In the data rows, the value 500 means zero.
Every row has a hidden score from 0 to 40. What is each row's score? 20 is about the middle. The score is a weighted sum of the row's numbers plus the product of two more (or one squared), each taken from its middle value.
[629 722 434 494 505 738 499 539 653 453 402 382 411 352 553 460 587 369] >> 23
[670 654 447 417 392 766 456 517 608 666 359 361 278 356 585 428 555 367] >> 22
[316 310 538 518 540 498 428 524 330 601 693 674 692 680 411 517 355 640] >> 32
[478 608 545 594 500 641 462 476 513 996 436 471 462 418 392 376 342 500] >> 30
[269 302 409 506 526 440 527 332 302 421 643 682 604 637 441 564 496 736] >> 24
[362 399 548 477 365 397 435 430 417 442 617 601 504 669 478 479 469 652] >> 30
[342 344 651 526 667 392 521 459 411 347 571 654 658 781 502 561 388 661] >> 13
[670 641 386 610 408 617 514 435 765 488 341 351 382 340 392 498 438 305] >> 15
[451 350 592 544 606 251 466 414 334 391 649 669 646 647 431 582 401 710] >> 17
[371 336 566 418 562 299 400 539 298 331 670 646 632 640 531 436 485 728] >> 25
[567 733 447 499 577 676 418 495 592 552 318 401 508 230 348 438 443 421] >> 27
[310 430 495 624 602 263 452 484 369 282 631 703 619 768 545 419 585 687] >> 4
[366 494 662 486 783 464 492 608 519 512 542 543 436 485 644 524 562 583] >> 25
[457 807 391 654 599 584 308 496 525 559 357 425 501 195 672 439 510 506] >> 18
[689 602 365 463 223 646 681 575 715 699 296 304 272 315 469 476 513 332] >> 18
[335 329 461 440 621 347 502 438 336 280 673 677 629 667 564 507 446 593] >> 18
[369 356 521 357 574 373 376 530 310 341 640 684 652 721 472 516 453 667] >> 30
[688 720 450 456 414 587 524 418 719 633 371 334 340 320 458 505 579 339] >> 19
[728 656 412 472 210 697 560 536 640 573 389 327 314 380 590 457 484 342] >> 22
[319 267 584 418 550 376 523 414 354 337 728 672 779 692 605 458 493 664] >> 29
[769 611 526 429 304 612 477 470 671 569 368 325 302 368 530 548 692 297] >> 16
[273 378 507 479 660 372 470 548 249 426 614 711 635 729 540 549 485 662] >> 18
[349 476 484 537 510 171 562 372 344 363 704 681 657 680 505 567 416 673] >> 14
[687 662 447 417 358 621 477 541 650 577 352 315 313 359 510 388 559 338] >> 20
[689 640 479 431 354 665 625 456 689 611 419 332 431 322 496 380 639 372] >> 25
[499 623 581 594 431 668 394 498 529 509 389 451 533 240 482 513 391 466] >> 24
[312 350 466 573 540 317 509 499 344 458 668 725 683 632 531 458 468 689] >> 16
[414 314 552 591 462 249 554 549 336 300 698 700 383 870 481 511 451 704] >> 5
[692 665 435 473 407 638 506 489 635 556 351 336 329 344 546 511 546 234] >> 16
[573 673 359 432 568 594 447 602 551 674 374 389 330 362 548 592 493 407] >> 22
[348 342 494 673 662 374 543 468 341 377 691 710 667 683 445 423 473 684] >> 23
[705 651 412 440 331 502 503 502 615 693 323 315 302 416 533 520 583 256] >> 14
[387 210 471 426 493 355 587 470 284 325 673 670 627 687 396 544 411 620] >> 23
[755 381 421 356 387 628 495 464 750 588 372 320 260 418 474 558 566 335] >> 19
[352 311 553 518 692 335 477 587 366 531 649 644 637 629 370 538 254 653] >> 25
[389 321 436 449 681 302 535 567 422 319 589 626 633 631 564 389 456 692] >> 13
[500 576 621 613 542 555 457 505 612 650 446 494 542 441 414 487 452 538] >> 19
[687 418 378 526 383 606 542 492 699 631 390 327 347 449 660 444 565 415] >> 19
[715 668 368 523 274 592 533 807 669 597 315 330 123 325 554 485 605 352] >> 5
[299 436 547 545 577 355 314 532 303 200 572 670 655 685 560 517 476 524] >> 12
[357 508 398 574 528 321 451 509 466 336 587 655 636 556 418 589 596 668] >> 12
[350 309 484 585 531 343 494 483 357 421 686 698 641 625 390 485 473 628] >> 18
[431 441 667 455 674 512 291 460 444 404 525 591 569 545 457 466 475 574] >> 24
[714 683 517 412 427 600 549 497 646 614 342 333 237 352 414 514 563 265] >> 18
[414 439 559 555 602 548 566 370 517 588 504 556 645 551 530 561 503 563] >> 22
[495 738 478 520 484 658 441 428 511 585 345 409 507 118 458 360 342 377] >> 23
[439 521 550 688 468 560 440 497 535 602 408 467 531 282 318 512 393 497] >> 20
[309 267 551 459 606 419 418 488 362 280 648 677 621 672 463 478 344 731] >> 28
[334 289 529 637 568 266 395 503 386 367 661 670 581 715 431 604 510 619] >> 9
[392 408 520 522 566 251 500 574 391 386 648 674 703 706 549 563 348 624] >> 15
[562 701 494 457 524 666 450 605 565 524 375 427 418 262 588 475 473 441] >> 20
[634 683 405 422 499 784 485 468 652 592 326 322 178 325 518 430 626 359] >> 26
[586 611 453 407 384 639 567 494 662 635 376 323 200 255 525 498 618 326] >> 11
[568 855 511 681 523 662 524 459 556 589 360 431 402 237 536 291 455 401] >> 24
[612 702 358 439 640 570 569 484 649 641 349 307 291 422 509 507 476 265] >> 39
[295 382 559 567 557 374 580 678 327 432 670 627 795 654 915 480 484 650] >> 11
[366 342 521 548 397 351 435 511 369 349 654 665 574 652 455 634 466 654] >> 22
[693 562 317 382 376 643 544 502 620 608 319 327 316 371 574 479 603 316] >> 21
[629 600 428 436 340 669 375 607 659 621 318 333 355 403 488 485 577 244] >> 19
[707 598 461 404 345 675 687 481 663 649 275 282 722 323 510 642 565 210] >> 21
[308 318 578 595 575 206 448 456 309 351 681 664 668 649 554 520 365 713] >> 16
[499 556 454 649 623 376 491 554 490 433 458 474 504 469 389 580 413 567] >> 16
[701 625 315 506 394 622 402 606 750 551 350 313 237 391 526 588 540 257] >> 6
[706 618 513 369 348 787 549 687 665 575 359 302 328 349 504 475 644 293] >> 25
[459 649 544 524 574 608 565 648 543 567 450 462 671 392 390 420 410 535] >> 20
[349 317 570 383 574 389 441 506 312 590 650 664 674 793 506 487 391 643] >> 31
[723 587 429 455 411 566 541 493 749 582 311 319 356 395 613 454 618 356] >> 12
[733 703 450 452 299 673 511 500 610 595 381 364 410 502 552 465 594 341] >> 16
[712 626 359 481 368 664 537 489 708 505 294 322 336 363 660 467 595 307] >> 14
[333 283 561 554 519 274 458 483 335 391 701 685 555 699 498 617 464 632] >> 9
[386 314 500 627 457 299 468 478 321 414 656 657 684 674 624 481 475 780] >> 18
[334 336 628 442 552 345 498 516 432 250 654 682 632 672 509 510 442 648] >> 22
[354 323 536 501 483 370 584 519 318 286 679 654 598 709 501 410 487 641] >> 18
[356 283 549 420 570 296 451 447 363 405 687 689 625 646 452 541 384 634] >> 22
[354 308 646 618 509 258 625 534 327 329 674 660 630 660 426 658 472 629] >> 13
[578 714 484 620 533 673 436 550 575 516 378 403 516 211 450 352 428 435] >> 25
[370 343 571 482 577 376 465 568 317 492 751 696 596 662 493 490 386 639] >> 20
[393 285 443 579 537 292 559 473 341 372 627 676 585 665 487 663 594 700] >> 12
[349 281 687 570 514 357 604 552 359 297 707 652 577 672 413 294 213 684] >> 21
[363 269 432 565 516 316 422 374 381 411 685 667 506 737 381 466 455 682] >> 13
[460 603 600 598 504 641 578 496 508 710 386 473 462 400 465 477 413 543] >> 21
[310 298 459 564 626 288 416 512 345 347 713 642 625 663 469 530 524 719] >> 17
[353 278 535 520 617 346 487 399 386 316 751 653 611 647 454 577 326 660] >> 14
[399 346 476 509 539 482 465 539 304 321 708 658 999 727 539 490 394 662] >> 29
[704 603 382 391 302 654 553 609 658 679 349 328 264 251 518 433 551 338] >> 19
[525 740 460 584 514 663 447 464 572 552 347 292 510 349 322 529 535 452] >> 31
[368 315 595 454 501 390 481 511 258 346 722 681 724 688 460 401 477 586] >> 26
[440 596 644 585 655 539 370 450 475 576 447 557 544 415 509 590 378 661] >> 19
[696 632 393 414 310 648 605 361 768 643 314 332 316 522 470 485 564 292] >> 18
[512 698 583 536 603 587 358 448 562 557 350 428 612 276 470 395 409 465] >> 23
[391 311 614 339 498 323 367 502 365 558 640 715 617 578 531 458 394 677] >> 39
[635 712 448 409 297 780 575 576 670 710 313 356 446 377 458 511 574 339] >> 23
[357 335 450 742 560 277 482 525 496 296 713 657 637 615 551 734 461 682] >> 7
[401 212 523 629 565 289 542 503 415 365 702 709 564 649 520 562 400 625] >> 9
[618 668 363 445 334 665 644 548 704 544 338 308 357 298 532 593 574 315] >> 20
[295 313 649 465 568 319 410 520 333 454 672 650 470 695 648 486 517 664] >> 12
[690 624 446 559 322 590 592 576 697 661 359 320 291 374 496 461 578 309] >> 15
[664 677 448 596 354 602 570 444 626 740 272 308 327 425 446 480 573 295] >> 18
[638 618 591 458 363 691 517 536 674 657 447 313 284 303 526 494 525 324] >> 15
[610 572 386 444 504 622 505 481 685 569 380 340 370 336 516 602 536 342] >> 20
[705 618 321 357 280 603 469 516 702 660 360 270 311 322 553 523 607 308] >> 20
[305 303 490 440 521 318 552 407 374 395 704 657 579 635 444 464 396 572] >> 13
[340 492 593 642 625 382 513 205 387 505 694 621 594 565 610 612 503 621] >> 18
[540 646 523 480 513 643 414 399 520 435 364 417 573 266 489 257 655 455] >> 24
[624 490 391 525 408 730 525 463 604 638 339 325 595 251 378 474 558 368] >> 35
[348 314 452 527 563 226 605 433 310 294 708 640 594 697 463 821 568 561] >> 10
[252 296 571 427 542 84 527 528 340 297 678 637 686 700 502 493 525 644] >> 16
[681 640 394 493 312 691 582 556 653 651 314 333 310 413 535 664 413 365] >> 20
[684 621 564 500 375 690 638 216 672 475 411 292 324 422 376 526 552 366] >> 25
[390 633 353 550 736 314 403 474 313 592 698 671 561 675 419 511 419 708] >> 23
[341 229 508 304 573 247 535 518 418 319 645 630 586 641 424 627 472 660] >> 24
[380 418 551 430 660 425 214 455 334 491 511 596 573 479 438 563 446 620] >> 23
[696 625 362 558 394 666 615 498 647 661 333 343 221 353 468 487 460 284] >> 21
[337 392 538 566 746 303 436 614 415 452 607 651 740 626 479 587 544 742] >> 11
[347 296 383 571 498 364 466 421 281 323 700 681 484 801 547 449 265 667] >> 10
[709 666 538 427 294 301 563 436 632 364 307 317 374 452 584 456 545 285] >> 6
[465 646 562 546 495 466 425 488 512 538 433 499 598 427 478 386 397 513] >> 18
[353 313 541 486 496 515 420 455 282 340 705 686 678 753 661 541 431 673] >> 31
[675 630 512 382 402 677 457 599 714 511 308 331 229 219 521 538 595 290] >> 12
[405 298 543 440 499 289 496 290 224 339 684 652 640 678 497 545 448 645] >> 21
[614 631 421 312 250 637 474 540 597 596 369 283 316 381 466 373 689 279] >> 22
[398 447 593 521 503 305 455 571 326 336 756 711 605 684 450 512 367 619] >> 17
[637 727 465 482 459 708 510 557 543 664 337 324 411 375 538 467 490 453] >> 22
[638 663 583 473 247 732 564 512 672 683 389 303 179 461 375 450 605 314] >> 19
[630 635 396 506 444 620 601 475 703 633 311 336 290 400 492 580 681 341] >> 21
[345 307 701 523 568 305 542 489 376 346 708 661 665 618 458 491 464 618] >> 19
[366 345 527 477 490 281 500 460 330 421 724 670 618 639 683 449 465 679] >> 18
[355 345 452 450 629 336 823 511 370 385 658 667 701 776 510 379 399 632] >> 13
[374 363 520 459 587 323 486 483 311 478 686 664 606 608 400 507 540 740] >> 23
[342 385 521 615 609 332 452 549 336 365 647 707 623 619 470 507 474 659] >> 14
[712 675 416 436 454 595 521 403 633 661 233 325 399 341 461 444 642 317] >> 16
[704 639 447 427 279 649 596 455 503 355 355 339 399 378 526 603 501 320] >> 20
[503 567 607 628 579 675 418 299 600 502 304 541 511 318 420 497 458 577] >> 14
[342 300 565 638 627 250 469 474 298 222 702 643 661 611 253 450 442 720] >> 19
[659 666 534 596 391 648 609 600 763 575 321 299 366 400 575 494 634 293] >> 13
[442 691 579 684 633 475 479 530 485 560 428 455 597 333 399 411 582 630] >> 18
[361 336 447 498 602 343 603 494 333 148 726 663 648 813 450 543 506 623] >> 20
[357 424 694 626 625 385 293 459 342 495 624 624 751 563 409 612 528 624] >> 24
[513 694 501 582 448 644 659 586 526 620 363 470 513 253 352 393 411 444] >> 22
[225 274 488 486 667 374 489 479 289 357 635 668 680 602 453 537 515 647] >> 25
[382 356 422 481 575 328 486 527 350 316 737 686 652 647 507 504 397 648] >> 19
[691 586 397 404 363 627 741 533 652 774 415 311 307 420 601 455 603 351] >> 26
[662 608 421 390 324 660 466 461 656 574 426 331 275 290 542 592 564 327] >> 8
[660 606 535 481 299 711 605 593 695 638 357 323 275 343 462 481 454 271] >> 18
[721 524 491 265 526 779 567 541 674 639 337 307 318 366 499 595 603 298] >> 32
[343 230 441 402 580 413 506 443 349 370 859 693 657 710 446 443 411 723] >> 27
[434 405 412 683 606 327 533 565 267 238 622 631 686 694 517 635 416 617] >> 13
[679 634 374 392 328 474 626 502 679 573 307 331 247 399 544 422 983 278] >> 14
[690 598 371 480 328 651 578 600 691 547 424 304 255 314 479 573 789 348] >> 17
[362 292 507 432 452 161 534 554 387 409 661 696 587 651 495 528 372 658] >> 20
[306 388 409 567 521 424 184 437 379 482 588 614 522 578 418 349 435 675] >> 16
[688 633 362 493 434 672 546 490 669 591 363 312 278 415 406 660 605 334] >> 22
[336 328 540 504 560 430 548 598 305 333 645 693 231 676 542 578 463 653] >> 1
[299 316 567 523 595 455 438 473 314 455 669 797 592 561 670 617 444 634] >> 13
[661 630 380 366 350 683 555 507 646 684 333 324 431 400 524 469 567 322] >> 26
[812 726 486 402 332 564 542 581 726 593 399 300 366 367 393 562 632 381] >> 19
[537 615 521 571 515 649 420 575 574 607 362 421 399 337 497 772 460 404] >> 16
[430 625 326 608 607 501 422 338 563 435 499 541 535 334 547 474 556 611] >> 19
[667 609 354 487 267 549 616 472 708 460 338 335 401 479 632 603 553 250] >> 12
[363 448 553 550 519 333 496 451 328 319 660 693 683 664 690 488 313 674] >> 18
[521 606 478 483 627 616 402 508 596 577 389 384 453 277 395 400 496 486] >> 30
[659 625 365 393 354 659 490 614 659 635 294 274 288 417 587 465 583 279] >> 20
[442 507 585 694 643 490 512 436 549 617 493 542 512 428 687 540 435 561] >> 17
[444 427 562 569 572 547 453 392 453 482 538 501 565 432 665 662 320 577] >> 20
[707 639 333 452 394 693 526 611 684 589 370 305 381 391 495 440 679 306] >> 24
[407 396 541 535 673 416 380 498 469 466 577 571 605 538 534 448 458 628] >> 22
[325 287 513 457 590 246 465 493 237 367 691 687 619 667 732 601 384 652] >> 13
[347 367 503 525 544 227 349 567 308 200 701 679 659 717 445 514 380 648] >> 18
[330 335 562 506 652 322 299 377 388 345 685 667 590 636 490 459 434 668] >> 15
[679 754 565 608 383 639 580 527 687 494 294 313 267 361 564 392 609 296] >> 10
[351 359 460 568 611 325 742 511 354 325 652 658 800 693 437 310 512 661] >> 12
[611 691 409 445 499 582 559 510 627 575 312 295 401 300 522 409 559 289] >> 28
[389 205 654 415 632 317 388 469 357 354 704 660 718 644 496 554 490 682] >> 29
[330 337 623 549 483 285 578 435 305 346 688 685 499 652 574 591 390 661] >> 8
[582 612 389 573 390 612 350 618 526 463 445 419 608 307 607 395 398 443] >> 26
[732 702 444 374 451 565 575 543 636 654 383 307 308 407 384 587 508 361] >> 22
[363 346 600 419 603 344 505 648 343 403 670 676 668 581 353 486 364 658] >> 26
[373 331 626 470 507 300 368 385 386 357 717 697 674 570 543 520 522 668] >> 25
[675 621 577 384 347 661 528 431 633 674 347 330 312 442 477 454 584 289] >> 23
[260 310 458 543 530 448 441 451 366 299 719 709 694 628 415 465 488 686] >> 23
